Questions about the array below. Rows and columns are numbered from 0.
1) Which number is the entry in row 0 and column 2?
2) Which number is the entry directly above 17?
3) Which number is the entry in the top-left corner?
4) Which number is the entry just right of -29?
5) Which number is the bottom-right entry?
6) Which number is the entry directly below 42?
7) Which number is the entry just right of the largest entry?
8) Which number is the entry just right of -22?
[[ -9   9  12   9  12   5]
 [-29  -9  43  -9 -18  17]
 [-22  -8  42 -11 -14  18]
 [  0  -3  -4   0   0  -2]]
1) 12
2) 5
3) -9
4) -9
5) -2
6) -4
7) -9
8) -8

Read these off the matrix that follows.
1) Which number is the 2nd entry in reading order?
2) Which number is the entry just right of -2.21?
3) Which number is the 1st entry in reading order?
4) Which number is the entry just right of 2.08?
5) Which number is the entry just left of the smallest entry?
array([[ 2.59,  1.76, -1.71,  0.68,  0.51, -1.71, -1.73, -0.39, -1.58,
         0.12, -0.75,  0.39, -0.77,  1.51],
       [ 0.10, -0.07,  0.07, -2.21,  0.21, -0.45, -0.05,  0.64,  0.17,
        -0.28, -0.34, -0.08, -0.23, -1.40],
       [-1.11, -1.06, -0.13,  2.08, -0.28,  0.06, -0.14, -1.18, -1.31,
        -0.07, -0.09,  0.02, -0.76, -0.67],
       [-1.14, -0.95, -0.33, -0.18, -0.82, -0.15,  0.00, -1.16, -2.44,
         0.02,  0.24, -0.11, -0.71, -1.46]])
1) 1.76
2) 0.21
3) 2.59
4) -0.28
5) -1.16

[-17 -41 -13 -35  -8  33 -24 -24 -26]
The entry just left of -26 -> -24
What is the entry just right of -13?
A: -35

B =
127  232   97  111   80  209   70  163  145   90  216  135  154
149  170  189  180  140  160  192  166  153  149  139  145  104
217  135  114  174  205   13  229  123  162  234   52  136  199
146   53  176  207  151  133  157  102  182   67  190  140  135
142  162   95  148  124   92  170   97  196  138  153  146  224
221  115  167  201  149   73  161   86  222  179  164   67  227
182  167   71  134   37  126  242  116  240  136  184  237   80
 87  249  191  110  139  224   40  177  160   76  144  144   63
109  151  188  128   95  113  173   79  203  190  140  171  151
110   70  168  154  182  196   44  196  146   89  183  174  108
Rows and columns are numbered from 0.
The entry in row 0 and column 0 is 127
The entry in the top-right corner is 154
What is the entry in row 1 and column 0? 149
What is the entry in the bottom-right corner? 108
The entry in the bottom-left corner: 110
What is the entry directly above 234? 149
The entry in row 2 and column 0 -> 217
What is the entry in row 0 and column 1? 232
The entry at row 0, column 2 -> 97
What is the entry just right of 53? 176
The entry just left of 128: 188
The entry just right of the smallest entry is 229
The entry directly above 205 is 140
The entry just left of 133 is 151
The entry just left of 173 is 113
What is the entry directly below 113? 196
What is the entry directly below the smallest entry? 133
The smallest entry is 13
What is the largest entry? 249
What is the entry in row 1 and column 2? 189
The entry just right of 217 -> 135
What is the entry directly above the smallest entry? 160
What is the entry just left of 71? 167
The entry just left of the smallest entry: 205
The entry just left of 249: 87
What is the bottom entry of the column that holds the largest entry? 70
What is the entry just right of 240? 136
